Here are some points:
[ -3  -2 -16 -10   4   3   8  -3 -46  -6 -11 -40  17 -18   6 -23 -16  14
 -15  -4 -14  23  -9 -10]
[ -8 -17 -22 -20  -1  -8   3  -8  -8  10 -18   3  -4  15   6  -1 -24  24
  -1   7  -8   8 -22  20]
[ -6 -14 -42 -20  -6   8  14   2   1  -4 -10   1  19   1  -1  19 -48  10
  -7 -20  -9 -17   9 -24]
[-25  11 -21  -5 -25  70 -97 -25  18  36  90 -16 -26 -33 -61  -6  -4  31
  91  -9 -10  -5  -5 -16]
[  4 -15 -26   1   2  20  -8 -23  -5  17  10 -23   5 -15  -9  -5 -10  13
  19  29   4  -1  -9  15]
[ -3  21 -55 -29  13  48  46 -30  -5  15  37  -8  15  10  41 -14 -14   2
  28 -12 -22  -8 -46  -8]
[  2  -7  14 -15   5  24  -2  11 -18 -23  -7 -34  11 -26 -26 -20 -22  25
 -17   2 -19  10  -6  13]
[  1   1  -6 -25   8   4   2 -12  -4  -4  -2 -12  12   8  21 -29 -22  39
   8  24 -14 -10 -18   3]
[  3  -6 -19  -4 -20   0  13   1   5  16 -20   1   0  14  11   3 -22   1
   2 -34   9  -7 -26 -10]
[-14  66 -20 -16 -66  62  29 -36 -58 -70  -5 -18 -19  51  35  -6  16 -62
  -9 -37   4 -48 -34  -3]
[-21  -6  25   7 -21 -33   1  -2 -10   1   1 -20  -1  51  -8  -5  17  21
 -15  -1 -11   4   7  -1]
[ 21  12 -10   8  -3   6 -15  14 -10  35  -5 -30  10   6  -5 -10   7  12
 -19  18  -8  12   2  19]
[-38  -4 -55 -30  11  -8  33 -33  -4  26  47  13 -30 -15 -25   6  -5  11
  25  -4 -31  -2 -56  21]
[-18   5  55  59  46 -24  18  50  54 -12  18  36 -19  19 -14  45  19 -11
  15 -38  27 -30  29 -46]
[ 14   0   6 -17 -14 -16 -14 -21 -32  11   4 -31  11  -7  11  -6 -22  11
 -19  -7  -4  -4 -17 -10]
[-34  38 -34 -48 -26  20   0 -30 -17 -48  -5  77 -30  58  -5  34   5 -37
 -15 -43  50 -77 -18 -47]
[-23 -15   6  -5   2  -2  -1 -19  -7  17  -9  -2  -6 -18 -16 -12 -15  10
 -19 -23 -17   2   3 -26]
[  8   2  16   0  -5 -41   7  23 -11 -18 -27   1  31 -51  25  20   5 -33
  -1  55   4 -37  -1  23]
Here are 10 more points, each followed by its number:
[-25 -18  -8 -14  34   0   5  -1  11  14  15 -25 -21  16 -22   0   5   0
 -10 -15  -7   0   6  19] 0
[-27  -1  -8 -24 -13  12  -3  -2  -3   3 -21 -24 -31  14  -7  -8  12  -6
 -11   6 -31   3   9   5] 1
[ 37  12  11   9  -6   4  -2   5  -3 -20  -2   2  11 -25  24   6  34 -17
  -5   5  21 -28  -3  24] 2
[ 32 -10   3  -5 -28 -35 -24   2  36   2  29 -18  18  -1  47 -20  23 -12
  15  -6 -26  23  15  10] 3
[ 18 -13   5   0 -52 -27 -39  16  52   0  17  -5  36 -18  33  -7  32   2
  44  26  -6  13  16  -1] 4
[ 17 -27 -15 -20  -4  37  -9 -13  -2  -4  10  -7  25 -21 -14   5 -32   3
   8   4  10  12 -24  -5] 5
[ 11  -3 -56 -37 -11   0   6 -46 -13   2 -13  40   8   5 -20  25  -1   1
  -9  33  -4  12 -56  48] 6
[ 39 -20   7  22  11  21  17   4 -20  -4 -16 -21  14 -24   2 -11   2   8
 -19  -6   5   9  -6   8] 7
[-10  -5 -41 -51   0  -3  -8 -44 -43  10 -13  54 -21 -21   9  59   1  40
 -13 -46  22  61 -45 -57] 8
[-22  26 -17  22  50 -38  35   1  37 -20 -17   9 -36  25 -40  13  42 -19
  -4  10  -9   6  20 -36] 9
Which of these numbered points is nearest to each point below, looking only along the 6 directions in which the first points spread most? Its number follows each.
[-53  16  52  39  75 -50  43  47  74 -64   8  30 -29  51 -25  18  49 -41
  -3 -37  47 -68  43 -46] > 9
[  0  19 -39 -70  -2 -18 -24 -55 -14   5 -10  29  -5 -19  11  20 -25   4
   1 -34   2  47 -34 -12] > 8
[ 17  -3 -30 -16 -13  20 -18 -35 -25   4   2  -2  33 -11 -26  25 -14 -27
  -8  32  17 -18 -28  28] > 5
[  47   87   -3   -4   14   22   -8  -27   -4 -108  -17  -10   50  -50
  -13    3   99  -94   -7   41   41  -22   16   33] > 2
[  55   45   21   14  -32  -21   20   34   11  -91   -7  104   62  -54
   23  120   99  -95  -20   49  114 -110   21   76] > 2
[ -2  -6   9   6  -9   5  -6  13  -1  29 -18   1 -15   5  12  -7  -9  -2
 -16  19 -11  31  22   2] > 7
Here are 10 other points, each followed by its number:
[ -8 -11  12   9 -19 -14 -13  -5  -8  22 -20 -13   4 -14   3 -10 -22  -2
  -2  -6 -13  15   5  -3] 0
[ 25 -21  48  37  -9 -27  -7  49   7  31  13  13  -5 -14  24   8 -31  19
  11  34  11  -8  48  35] 1
[-13 -30   9 -17  -8  19   6  -5  -7   0 -22   4   6  -8  10   5  -8   2
 -20 -11   0  30 -34 -16] 2
[ 26 -31  -7  -8  23  -2 -15 -16  -3  24  -8 -24   3 -36   3 -18 -15  31
 -21   6  -1  -8   7  13] 3
[-33   8  -8  14   6   8 -31   7  -4   5 -18 -28 -25   6  -8 -26  -9  -2
 -21   9 -10  15  18  14] 4
[  2  -4  -2   1  -5  24   3  10   1  21 -29  44  -4  -5  25  53   3 -12
  -7  46   3 -25   0  27] 5
[ 21   6  10   1 -14  10 -18  25  23  30  12 -17  21  12  38  -6   7  14
  16  36   5  14  11  -2] 6
[-25 -19 -14 -24   6  28   0   3 -17  16  11 -12 -15  10  10 -30 -14  15
  -1 -12 -31  -6 -16 -33] 7
[  5 -10 -14 -35 -13  -9 -17  -7  13   9  13  -7  37   9  31  -9  -6   6
   6  -2 -12  -2 -16 -18] 8
[  5 -10 -32 -22   1  28   0   1 -11 -20 -17 -10  26 -16 -37 -26  -8  -4
 -39  17   5  18 -23  13] 9
Which of these numbered points is nearest to each point below, looking only along the 6 directions in which the first points spread most? Its number follows each.
[-31   3  30  17 -10  -8 -14  27  -1  30  -9   4 -29  -1 -50 -10   9 -12
  -3 -21  -4  30  31 -15] > 4
[-20  -2  -5  -2  -4  -8   5 -11 -12  22   1  -9  -5  16 -17 -25 -11  35
 -15 -33 -14  -1  -2 -11] > 7
[ 22 -18   3   1  -3  14  -6   4   3   0  -8  49 -16 -22  21  47 -27   5
 -15  37   3 -14   5  35] > 5
[ -9   4 -15  -4 -11 -10  -1  -8 -17  12 -30  -9  -7  -6  31 -25  14  26
 -22  -2  -7  23  -7  -5] > 2
[-11  18 -11  -2  15 -13 -22  -6 -12  17  -8 -27 -19  17  -6 -19  -9   7
 -15   5  -2   0   0   5] > 4
[ -38   77   32   32   71  -45   30    6   32 -102   23   15  -51   68
   -9    5   37  -95    1  -36   48  -56   27  -20] > 5
